Rotation paths and how fast each direction turns (deg/step):
Each turn is a multiple of 5 degrees from 10 to 175, or 0.
Each row of a path follows its step; steps can be skipped.
Path 1:
step 1: [-15 -14  -8  -3   3 -17  10   4 -19  -2   4  -4  24 -14  -4  14   5   1
   6   1  14   2  20   4   0   7 -15 -18  -5 -11   6 -14  -2  12   8  -2
   9 -10   7   0   0   2   1]
step 4: [ -6  -6  27   0 -14  -4   3  10 -14  -2  13 -13  -1  16 -15  -5  -1   4
  -4  -2  11 -18   8  17   1  12   3   5  -6   2   7  -5  -1 -12  -1   7
   2  -2  11   7 -24  12  -7]
step 6: [ -5  10   1 -11  15   1  -4  -1  10 -16  35   5  -6  -7 -11  -2  17  -3
  -3   4   8  12   7  -6  11  -7   4 -15   3   1   0   9   8 -14   4  -4
  15   0   1 -12   2  10 -14]
step 7: [-13   5   8  -3   1  16  20   6 -26   1  -3  16  14   6 -14   3 -13  -4
  12  -1  -8   2   2 -18   9   8   6   1  -6   2   1  13   5  11  12   9
  -3   9  -9   1  -4  17 -11]
step 9: [-12   9   7  -4   2  -8   0   2  -3   8 -17 -15  -2 -12  -1  -1   7 -10
   0  -6  -5  -2  11  -1  11  -4  23  -3   6 -34  10  12   4 -12   0  -8
  15  12   7  -5  -6 -10   0]
step 11: [ 23   2 -11   7   3  13  -2   2  -6  -2  15  -8  17  -4   8 -19  10  -5
   5 -10  -4  -4   5  14   1  -5  -2  12 -15 -10   3 -15 -15 -10   8 -20
   6   2 -12  -4  12   4   3]
step 14: [  6  11 -13  12  -8  -3   0  -7  11   6   0   6   4  21  -8  13  18   1
  15   7 -10  -8   8   2  -2  -8   2   1 -23 -11  -7  -7   9 -11  19   2
  -2 -10  19  -8  -2  -6  -9]
step 17: [ -9  11   0   7  -8  36   1  14  11   1  17  12 -10  -6   6   5  11   6
  13  11  11  -7   3   8   2   6 -11  -9   9 -16  -5  -3   2  -9   0  -6
  12  12   0  -2  -3   3  -7]
step 18: [ -2   1  14 -20  16  -7  16  26 -14  22   8   3  20  -2  -8  11   4   5
  -4  -7   0  -9   6  -8   8   3 -11   0   4  -5  10  -2   5   5   0  10
  15   2  -8   1  -4  -5   9]
step 19: [  5   6  -6  -7   3  -1 -11  12  -5 -12  -8   5 -10   1 -10  -7 -17 -23
  -7   5   4  -8  15  -7   6   0  -9 -14  -1 -21  -8 -16  -7   1  10  11
  -9 -15 -10 -18  10   2   2]
Directions:
[-1  2  3  8  2 -2  3 -3 -4  1  0 -6 -2 -7  4 -4  2  3  0  1 -2 -2 -5 -1
 -3  1 -2  2 -6 -2  1  1  6  2  0 -1 -2 -3  1 -4  6 -1 -3] : 25
[-5  4  7  4 -1  1 -2 -7  1  2  5  0 -5  1 -1  4 -2 -4  4 -4  1 -1  5 -1
 -4 -3  2  1  1  2 -1 -3 -2  7  3 -2 -1  3 -4 -2 -2  2  2] : 110
[ 1 -2 -7 -1 -2  1  0 -1 -1 -7  2  0  1 -5 -5 -4 -2  2  6 -7  3  6 -3 -4
  1  0  3  2 -3  3 -3 -1 -2  2  2 -1  0  0 -3 -4  3  5  1] : 80
[ 1  4 -1  3 -2 -1  0  4  0  2  4 -2 -2 -2 -8  4 -2  2  3  1  4 -4 -1 -3
 -4  3 -7 -7 -2  3 -2 -1 -1 -4 -4  4  2 -1  2  2  1 -3  6] : 25
[-1  2  3 -4  2 -7 -1  1  6 -1  0 -1 -1  3 -2  5  6  7  2  2  2  5  0 -3
 -4  4 -3  6  2  1  2 -3 -3 -2  3  3 -4 -3 -1 -3  1  1 -4] : 170
[ 8  3  0  4 -2  5  3 -3 -3  4  0  2 -1  6 -4  1  7  4 -3  0  0 -1 -2 -2
  6  0 -2  2  2  3  2  0  4  2  6  0  3 -1 -2 -1 -1  5  4] : 100
[-6  2 -6  0 -2  0  0  3  1  1 -1  0  0 -4 -1  2 -4 -2 -2 -2 -1  0  3 -1
  2  4 -5  8  6 -7  4 -3  2  2 -1 -2  5  1 -4  1  6  0  3] : 40
[ 4  6 -1 -2 -2 -6  1  3 -3  4 -5  5  2  1 -2  4  1 -1  3 -5 -7 -1  0 -2
 -4  2  4  3 -7 -1 -2  5  0  1 -2 -3  0  3 -4  1  0 -3 -2] : 160
